One turn or mirror swaps these rows in pairs. Which row does each one swap with?
The rows were stretched afterwards, more along some directions than others.
Z_178: [-19   4   5  -2  -4  15  -8  18  -8   0  -8  -9   6 -14   4  -1   3  14]
Z_6: [-15   5   6   2 -23  23  -2  12 -19  13  -3  -4   1 -22  -2  -6   0  19]
Z_531: [ -9 -16  -7  -9  -2   2 -16   8  -7   6 -11  -7  -1   7  11   0  -3   9]
Z_526: [-19 -20  13 -13 -11  -5  -7   1 -15  -1  -9 -15  -5   7  21 -10   3  26]
Z_120: [-26 -13  12 -10 -15  11   1  26  -5   4  -6   5   2 -11   6   4  10  10]
Z_803: [-12  -8   1  -8 -23  19   1  21 -20   4   4  -8  14 -17   5  -6  -7  26]
Z_287: [-11 -19  -1 -14 -24  12   6  22 -20   4 -13  -8  14  18  12  -9  -2  18]
Z_715: [  4 -17   0 -11  -9   3 -10   0  -2  -3   4 -19   7   2  10 -15  -2  24]
Z_368: [-14 -18   6  -7 -20  19   0  16 -21   8  -6  -7   6 -17   9 -10  -9  16]
Z_140: [  7 -13  -4   0 -10   8   7   4  -7  11  -3   3  -4  -1   5   7   6   2]
Z_150: [  2 -27   4  -8 -16  12   9  14 -13   8 -13 -11   9 -14  11   5  10  14]
Z_487: [-21 -17  17 -17 -35  10   6  25 -16   2   5  -5  11  -6  17 -22  -2  29]
Z_884: [ -9  -9   6   2 -11   6  -7 -13  -9  -4   6 -21   4   3   6 -17   9  31]
Z_991: [-23   3   7 -10  -9   8   3  10 -12   7   0   1  -2 -11  20 -10   9  16]
Z_179: [-10 -21   4 -10 -43  15 -11  15 -12   5   3   2  -2   1  13   0   4  31]
Z_361: [-15 -21   0 -12 -27  22   7  26  -2  16  -7  -5  -6  -1   3  10  16  21]
Z_165: [ -1   0   0  -8  -6  10  -1  14   1   0   2  -2   0 -14   6 -10   5  11]
Z_699: [ -7   3   7 -12 -11   8  -3  28 -18  -4 -14  -9  -5  -5   7   6   7  19]
Z_977: [-27 -12   9 -12 -26   5   8  12 -26   3  -5  -8  -1  -1   2 -15   8  21]
Z_785: [  7 -13  12  -6 -33  16   3  27  -6  -7  -6  -8   2 -12  13  -4   2  33]
Z_197: [ -3 -11  16  -5 -20   2  -4  -2 -13   8  -4 -19   1   9   8 -20   2  21]
Z_32: [-20  -4  13  -5 -24  10 -14  21 -16  -6   3  -5  14 -17  14 -12  -7  23]
Z_681: [-10 -16   9 -16 -16   8  17  16  -3  13  -9 -16 -11   9   4  -2  23  17]
Z_467: [-12 -15   7 -17 -14  -4  -7  18   9   3  -2 -16  -4  13  15  -1  21  22]
Z_521: [-15 -20  -1 -18 -28  11  -4  27 -14   9 -12 -19   1   3  10   1   6  30]
Z_801: [ -8 -11  10  -1 -10   4  -9  -6 -14   6   0  -3   5  -7  11  -6   5  19]
Z_252: [-15 -20 -16 -13 -24  20  -7   6  -4   6  -9 -16   2   1  11  -5  12  35]
Z_820: [-10   5  -3  -9 -11   2 -19   7  -9  -8  -3  -4 -10   6   0  -8   9  15]
Z_420: [-12  -1  12   2 -23  19   8  13 -23  -3   0 -11  11 -10  -4  -9   5  26]
Z_716: [  5  -5  -5 -11 -16   9 -21  15  -4   3  -2 -19  -1   2  14  -7  -2  23]
Z_673: [-12 -23   2  -9 -15   6  -9  14   1  11  -4   0  -3  20  13   1   3  11]
Z_727: [-28  -7  10 -10 -22  15 -12  19 -12   5  -2  11  -6   5   9  -3   1  15]
Z_854: [ -6  -1   0 -12 -15  11  12  25   4  -3 -12 -14  -1   6   5   3  27  18]
Z_69: [  4  -7   4  -8  -7   1  -8   5   3  -7   0 -25   4 -10  10 -10  12  22]
Z_366: [ -4 -11  11  -8 -23   9  14  12 -19  14  -3 -17   7  -7   6  -2  17  28]
Z_494: [-10   1   0   2 -17   8  -2   4  -6  11   1   6  -2   1  10  -2   2   8]
Z_264: [ -4 -13  -9  -8 -21   5 -28  12  -4   6   1 -11   6   3  26   3   1  29]
Z_463: [-16 -17  16 -15 -21   2  -8  12  -3  -2  -6 -32   7   9  15 -16  11  35]
Z_745: [-18  -4  -5 -10  -5  10  -4  28   3  -2  -7  -2   0   7   6  -1   5  11]
Z_277: [ -8 -12  27 -24 -28   9   7  21 -13  -8  -9  -7   0  -3  15 -17  20  25]
Z_969: [ -8 -19  17 -12 -43  17   8  14  -8   3  -5  -5  -1  -3   5  -8  15  28]
Z_459: [ -8 -14   8   5 -13   3   3  10 -12   3   0   2   7  -5  23 -10 -16  16]
Z_834: [-29 -29  10 -21 -30  10   5  27  -2  -2  -7 -14   3  11  13 -13  11  33]
Z_484: [-36 -23  13 -13 -29   9  -8   9  -6  -8  -5   1   5   8  21 -14   9  29]

Z_165 swaps with Z_487
Z_264 swaps with Z_150
Z_531 swaps with Z_521
Z_785 swaps with Z_459
Z_681 swaps with Z_727

